In the rows, 128 means zero.
Rotation paths and how fast each direction turns (degrees each step):
Each turn is a multiple of 5 degrees from 10 to 175, or 0.
Each row of a path follows its step; steps can be skipped.
Path 1:
step 2: [114 111 130 142 139 138 130 126 117 119 130 132 121 128 128 138 123 133
 131 140 131 129 126 134 133 121 153 113 122 131 112 128 134 126 120 141
 136 136 120 129 120 134 118 130 116 121 123 124 135 127 131 114 131 128
 135 142 118 122 125 124 123 119 131 124 138]
step 5: [120 119 123 132 121 124 137 137 118 135 131 126 131 133 131 134 127 128
 140 138 141 131 111 128 150 124 130 124 131 123 123 136 130 139 134 129
 120 128 132 127 123 131 124 126 114 106 118 130 134 128 127 138 117 131
 118 148 131 119 123 133 118 135 130 108 134]
step 6: [127 121 124 134 124 137 133 129 120 114 135 124 127 126 140 142 126 111
 124 148 134 132 116 114 127 115 130 117 124 114 119 137 129 141 137 135
 116 138 122 126 124 135 133 126 126 127 128 130 114 131 127 132 123 121
 125 136 118 122 120 144 122 119 132 111 130]
step 9: [136 124 124 144 126 137 139 123 117 136 141 110 124 150 125 131 129 115
 119 126 127 131 123 137 133 129 133 118 128 142 119 151 127 141 126 142
 124 139 133 134 115 130 132 127 122 122 121 131 126 132 122 129 123 131
 124 127 139 128 130 130 118 125 138 124 118]
step 10: [128 129 118 141 130 129 134 126 110 129 129 122 121 132 140 121 125 121
 125 132 132 124 122 123 156 130 140 119 119 140 137 133 135 146 126 132
 115 139 124 133 127 129 123 128 126 122 125 130 121 131 113 130 129 135
 122 142 129 123 125 123 128 103 132 134 128]
step 12: [136 125 129 139 142 134 127 127 125 122 139 131 126 124 123 123 130 122
 131 124 131 127 119 139 135 120 148 118 112 121 127 139 141 149 128 134
 114 132 116 134 128 131 121 132 125 132 114 123 133 140 130 116 132 131
 122 127 127 129 136 127 129 117 140 122 149]
step 13: [135 129 122 132 135 130 139 125 106 123 134 135 128 137 128 126 138 123
 123 128 136 143 118 143 139 134 131 113 116 120 115 132 128 136 130 119
 132 135 130 129 145 126 127 124 137 122 111 125 141 132 131 132 115 123
 132 124 131 127 130 125 114 114 138 124 139]
step 15: [122 132 126 133 128 118 134 134 120 114 134 137 132 150 132 138 134 123
 135 116 142 133 117 128 138 127 145 122 116 125 115 128 127 133 130 137
 122 129 126 143 126 129 123 123 128 125 128 119 137 126 126 135 121 128
 138 149 135 109 133 119 119 118 129 123 128]
step 16: [133 137 114 137 127 123 124 125 131 107 134 126 119 121 137 127 129 109
 121 128 140 122 122 120 122 128 132 118 120 120 121 123 122 139 138 135
 115 127 130 150 126 124 134 121 123 125 118 130 135 142 133 138 111 128
 132 142 129 124 123 125 121 121 141 124 130]
[130 130 128 131 128 125 130 126 130 128 128 125 128 128 127 129 128 124
 129 125 129 126 130 124 128 127 126 128 127 129 127 128 125 131 131 128
 130 127 130 127 127 130 129 123 125 128 135 129 126 126 127 131 125 130
 131 129 127 129 129 132 129 129 126 125 129] -> 35
